In the rows, 128 means zero.
Where one turn sends some rows of the set: a few examples, then the rows asked
duz: [109 121 162 119 132 111 174 161 154 100  69 107 116 147 146 145 149 115
 161 100 140  99 135 139 115 163 107 116]
lezez: [107 149 138 112  88 148 145 144 135 108 101 115 131 133 154 160 113 106
 154 129 115 135 121 139 130 127 165  78]
pez: [130 147 160 121 112 151 164 166 123 137  94 121 156 141 163 168 126 107
 153 110 169 145 126 140 128 131 121 107]
Nere: [125 118 155  78 130 133 140 103 120 124  88 117  76 155 149 165 137 113
 161 112 127  99 133 122  98 153 148 114]
Pim: [132 123 150  77 136 125 137 107 126 126  84 127  82 160 156 162 137 114
 168 115 129  98 136 116  98 147 139 113]
gisu: [122 149 151 142 149 130 185 150 162 129  94 134 146 129 149 136 139 109
 130 105 161 128 143 135 127 149 127  91]
rif: [112 155 159 103  80 136 151 168 146 125  89 114 122 139 128 154 107 110
 131 104 134 134 122 162 111 150 112  99]
nomo: [141 144 145  85 144 103 148 155 139 112  86 120 113 142 155 158  89 127
 153  95 157 121 107 165 129 141 149 104]
balo: [105 153 134 102 102 133 158 137 164 113  90 101 122 124 143 144 108 119
 147 125  94 124 132 133 135 135 141  77]
gumi: [151 142 157  81 155 127 132  97 147 139  93 125  92 154 160 159 104 134
 155 118 144 108 127 123 121 151 144 122]
Gelu: [108 124 154 125 122 147 128 129 109 119 113 113 109 186 155 142 131 126
 138 118 151  96 166 113 116 172 130 130]
Git: [129 140 142 124 140 150 123 135 145 129  72 118 133 161 150 152  79 115
 132  96 139 123 132 146 154 125 127  74]
dufel: [156 135 139 100 145 137 136 106 148 153  99 126  94 152 157 133  88 130
 136 114 146 117 156 117 134 165 130 114]
Guzaz: [123 161 133 128 138 122 178 144 158 101 101 113 136 118 155 135 118 121
 147 132 137 121 135 110 137 141 159  85]
Zok: [107 120 167 113 117 150 128 124 115 123 101 117  82 176 152 148 152 118
 154 106 137 100 138 128  97 165 136 122]
bav: [154 135 159  86 148 133 135  91 142 139  88 113  89 142 158 159 107 128
 158 118 137 105 132 117 120 149 145 117]
seg: [129 130 141 125 127 130 123 105 124 126 116 116 110 184 167 121  99 116
 132 117 153 124 168 127 127 170 126 120]
donu: [111 155 155 119 126 131 180 146 158 100  95  87 119 116 126 147 111 119
 133 117 149 121 133 124 124 131 159  92]
Dabut: [125 147 152 123 112 119 156 158 129 133  84 141 155 140 167 148 140  87
 125 108 154 133 133 157 106 170 123  89]
Gifif: [128 148 136 108 116 109 182 157 141 123  91 121 144 120 166 147 127  98
 131 128 161 140 141 144 110 179 141 101]
zezu: [119 146 154 141 129 148 171 134 173 139  75 123 137 118 155 146 137  98
 138 122 134 126 147 128 128 150 135  71]
Sel: [116 151 167  98  92 148 147 164 135 124  83  83 125 138 140 161 109 121
 142  97 123 124 117 139 127 120 128  90]
tunir: [106 126 148 128 122 147 129 128 107 121 117 124 106 183 148 135 127 122
 139 117 161 108 158 120 112 171 124 133]
teruz: [113 140 156  93 100 133 152 166 107 125  98 108 155 143 162 174 122 109
 137 106 151 136 119 161 118 142 139 106]
sanot: [114 116 163 105 123 144 139 128 128 125 101 110  80 177 157 146 157 122
 159 107 132  96 145 127  98 164 133 124]
mos: [104 112 135 140 133 149 162 160 125  99  88  99 140 164 173 146 136 116
 152 114 139 112 150 111 147 152 146  97]
Gaf: [100 138 132 123 116 122 135 141 150  96  87  93 130 151 161 126  90 121
 120 111 134 114 152 152 143 184 140  93]
vime: [131 125 139 103 134 125 148 154 139 127  65 155 130 149 168 175 136 108
 175 119 117 108 111 146 122 153 132  91]
riv: [153 139 144 103 144 139 127 108 141 151 103 131  92 167 161 133  86 128
 131 101 148 120 155 118 135 164 136 105]
Tediv: [138 134 135 127 127 134 126 112 126 135 116 125 105 173 169 115 101 118
 139 122 159 126 164 122 130 171 124 123]

Git -> Gaf
sanot -> Pim
Now these:
lezez -> donu
Tediv -> tunir
balo -> Guzaz

